First come named turns, each shown by rows before and after it. For each pair of rows after them, which turns, in which order, take the first row to the second? The first pair is done for you.
U:
[ 1.18 -1.50 -0.70 -0.07 -1.27 -0.35  1.93  1.60 -0.80 -1.08 -0.16  0.69
 -0.29  0.04 -5.49 -0.33] |-> [ 0.89 -1.38 -0.52 -0.48 -0.80 -0.25  2.00  1.51 -1.00 -0.80  0.04  0.38
  0.06  0.70 -5.35 -0.50]
[ 3.01  1.73 -2.39  0.74 -1.94 -1.97  0.20  2.15  2.24 -1.71  0.84 -0.55
 -1.63  1.64 -1.49  1.98] |-> [ 1.85  3.03 -2.24  0.15 -1.33 -1.93  0.00  2.05  2.03 -1.51  1.54 -0.99
 -1.06  2.22 -2.04  2.60]
[ 2.66 -2.93  3.32 -0.78 -0.17  3.75  1.11 -1.74  1.11  2.95  0.29 -0.12
  2.72 -2.70  1.45 -0.89] |-> [ 4.45 -4.37  1.79  0.99 -0.68  1.91  1.34 -2.48  1.16  1.89 -0.98  1.48
  0.83 -2.93  2.35 -1.23]
[-0.70  0.40 -2.00 -0.69  0.66 -1.35 -0.25 -0.27 -0.48 -0.66  0.43  0.84
  0.21  0.71 -0.22  1.35] |-> [-1.13  0.67 -1.34 -1.34  0.90 -0.91 -0.40  0.02 -0.43 -0.40  0.85  0.03
  0.70  0.56 -0.34  1.38]
G:
[ 1.31 -3.56 -1.69  1.09 -1.09 -0.41 -1.58 -1.56  0.27  0.69 -1.43  0.23
 -2.02  1.19  3.32 -0.24] |-> [-3.18 -0.82  0.67 -2.79  0.31  1.97 -2.03 -0.45 -0.14  1.22  1.37 -2.36
  1.19  1.66  0.64  0.92]
[-0.31  1.07  3.71 -1.16 -1.50  0.64 -1.92 -0.37  0.35 -0.58 -1.73 -0.39
 -0.03 -0.40 -4.18 -0.98] |-> [ 3.18 -1.84  2.42  1.26 -1.55 -0.56 -0.87 -2.07  0.75  0.29 -1.76  0.98
 -1.25 -0.96  0.88 -1.83]
[-0.41  1.61  1.52 -0.97  1.24  1.16 -0.45  0.47  0.59  0.38  0.59 -1.36
  1.48  0.79  0.56  0.02] |-> [ 0.72  1.06  0.29  1.17 -0.35 -0.48 -1.26  0.61  0.61 -1.58 -1.96  0.57
 -1.11  0.58 -1.51 -0.22]
[-0.90 -3.74  1.70 -4.76  1.59  1.28 -0.76 -1.66  1.23  0.29  1.18 -3.28
  0.84 -1.20  1.97 -0.83] |-> [-1.00 -2.56 -0.22 -3.24  0.02  0.07 -2.26 -0.57  0.52 -2.69 -2.18 -1.33
 -2.38 -0.95 -4.67 -0.14]
P:
[-1.82  0.72 -1.27  4.43  0.83  2.71  1.54 -2.87 -0.75  0.44 -0.16  0.63
 -1.36 -0.35  4.32 -0.26] |-> [-1.04  0.42 -1.73  5.00  0.22  2.57  1.22 -2.66 -0.54 -0.50 -1.05  1.05
 -2.05 -0.68  3.04 -0.15]
[-0.60 -1.12  2.08 -2.71  1.96  2.76 -2.24 -0.09 -1.62  5.04  2.58 -0.30
  3.71  0.79 -0.88 -2.54] |-> [-2.60  0.05 -0.22 -3.24  2.28  0.83 -0.39 -0.84 -2.66  5.47  3.85  0.60
  3.01  1.99  1.80 -1.37]
[-3.80  3.23 -1.40 -3.13  1.73 -0.71 -1.36  1.15  0.31  0.11 -0.64 -1.61
 -0.74  4.12 -1.98  3.42] |-> [-2.95  3.24 -1.99 -2.48  0.70 -1.18 -1.67  1.32  0.21 -0.71 -1.96 -0.92
 -1.79  4.28 -2.48  3.30]
[-1.81  1.54 -1.79 -0.12 -1.42 -0.67 -0.45 -0.31  0.04 -1.10 -1.76  0.09
 -1.57 -0.80 -1.76  1.19] |-> [-1.12  0.88 -0.65 -0.29 -1.35  0.50 -1.43 -0.50  0.66 -1.03 -2.14 -0.19
 -1.22 -1.66 -2.81  0.42]
Y:
[-0.20 -1.93 -0.58  2.96  1.40 -0.15 -1.14 -0.28  1.32 -1.42 -2.08  0.56
 -3.79  3.26 -1.16 -0.78] |-> [-3.49  0.16 -1.14  0.85  1.99 -1.05  0.46 -0.11  0.26 -0.87 -0.12 -0.37
 -2.60  4.65 -0.47  0.79]
[-2.61  3.96  3.21  0.14  1.07  0.20  0.10 -0.53 -2.20  3.76  0.57 -3.27
  2.42  0.87  2.35 -0.24] |-> [ 2.31  0.29  4.89  2.54  0.47  1.59 -2.20 -1.39 -0.36  2.95 -2.33 -2.40
  0.94 -1.96  0.42 -2.64]
[ 5.81 -1.14  1.05  3.06  0.77 -1.01  0.56  0.99  3.09 -0.90  0.90  1.43
  1.82 -1.75 -5.39 -1.47] |-> [ 3.08  1.31 -3.45  3.41  0.31 -5.46  4.59  0.62  0.81 -0.22  2.82  3.02
  0.61  0.71 -0.90  0.98]
Pairs:
Each pair is 2 to 3 turns apart.
[ 3.46 -1.36 -1.18  0.46 -1.06 -0.04 -1.44  1.16  1.01  0.19 -2.55 -0.41
 -1.38 -0.71 -4.84  0.44] |-> [ 0.48  0.20  0.91 -3.10  0.40  1.49 -1.13  1.40  0.74  1.13 -0.17 -2.91
  1.86  0.00 -4.86  0.76]
G, G
[ 4.11 -4.57 -2.65  4.56 -0.33 -1.52 -0.33 -1.41  0.03  0.18 -0.38  6.15
 -0.35  0.20 -0.09  0.67] |-> [-0.62 -0.62 -1.54  1.44 -0.07 -0.45 -1.95  1.50 -0.46 -1.31 -0.65  4.77
  1.04  0.68 -7.70  2.13]
G, G
[-4.34  3.65 -1.82 -2.17  0.47 -2.22  3.26 -0.43 -0.88  2.50  1.83 -1.45
  1.11  2.83  4.27  2.90] |-> [ 4.03 -1.67  1.53  2.64 -1.91  1.92 -3.24  0.39  2.72 -0.41 -5.19 -0.13
 -1.83 -1.75 -4.40 -1.41]
Y, G
[ 3.81 -3.81  2.74 -1.93  1.60  1.13  1.51 -2.40  2.81  2.78  3.23 -0.94
  1.62 -1.46  0.74 -3.03] |-> [-0.30 -0.37 -1.91 -2.30  0.77 -3.45  5.09 -2.39  0.11  2.12  4.42  0.96
 -0.08  1.18  3.27  0.09]
Y, Y, P
[-1.75  1.90 -1.40 -0.28 -0.75 -2.90 -0.03  0.11 -0.85 -0.71 -1.04  2.11
 -1.07  0.88 -1.53  1.14] |-> [-1.11  1.03 -1.05 -0.56  0.04 -2.67  1.41 -1.46 -0.87  0.92  1.33  1.76
  0.62  1.28  3.63  0.80]
G, U
[-2.57  3.60 -0.02 -1.30  2.21  1.04  2.60 -0.33 -0.84 -0.30  3.98 -2.03
 -1.01  1.65 -0.97  1.93] |-> [ 0.65  1.53  2.41 -0.22  1.44  3.15 -0.66  0.22  0.96 -1.56  1.75 -1.81
 -1.50 -0.45 -5.86  0.14]
P, Y
[-2.41  2.12 -2.41 -0.32 -0.73 -3.47  2.00  0.35 -1.47 -0.09  0.56  0.04
 -1.21  1.91 -0.68  2.05] |-> [ 0.20 -0.51  2.84 -1.81  1.74  1.05  0.22 -0.66  0.37  2.88  2.46 -3.00
  2.79  0.20  1.70 -0.33]
Y, G, G
[-2.36  2.95  3.40 -2.91  2.78  2.71 -0.60  1.08  0.03  0.09  3.06 -1.38
  2.56  0.64 -0.72 -0.08] |-> [ 2.35 -0.66  4.77 -0.43  3.07  3.96 -2.31  0.33  1.76  0.69  1.30 -0.90
  1.87 -1.57  0.14 -2.24]
Y, G
[-3.09  3.81  3.94 -1.89 -1.82  2.96 -1.13  2.00 -1.55 -0.03  0.53 -1.51
  3.44  2.46 -1.13  1.24] |-> [ 3.13 -0.42 -0.41  4.62 -4.34 -0.65 -0.04  0.16 -1.26 -1.34 -3.37  2.78
 -1.74  1.50  2.39  0.08]
U, Y, U
[-0.57 -0.36 -1.38  3.57 -6.69 -4.10 -1.72  2.63 -1.64 -3.82 -0.77  2.13
 -4.68  1.59  2.76  1.74] |-> [ 2.56 -2.88  0.47  4.43 -6.36 -2.23 -2.71  1.54 -0.08 -2.59 -1.11  1.77
 -4.24  0.20  4.62  0.24]
U, Y, G
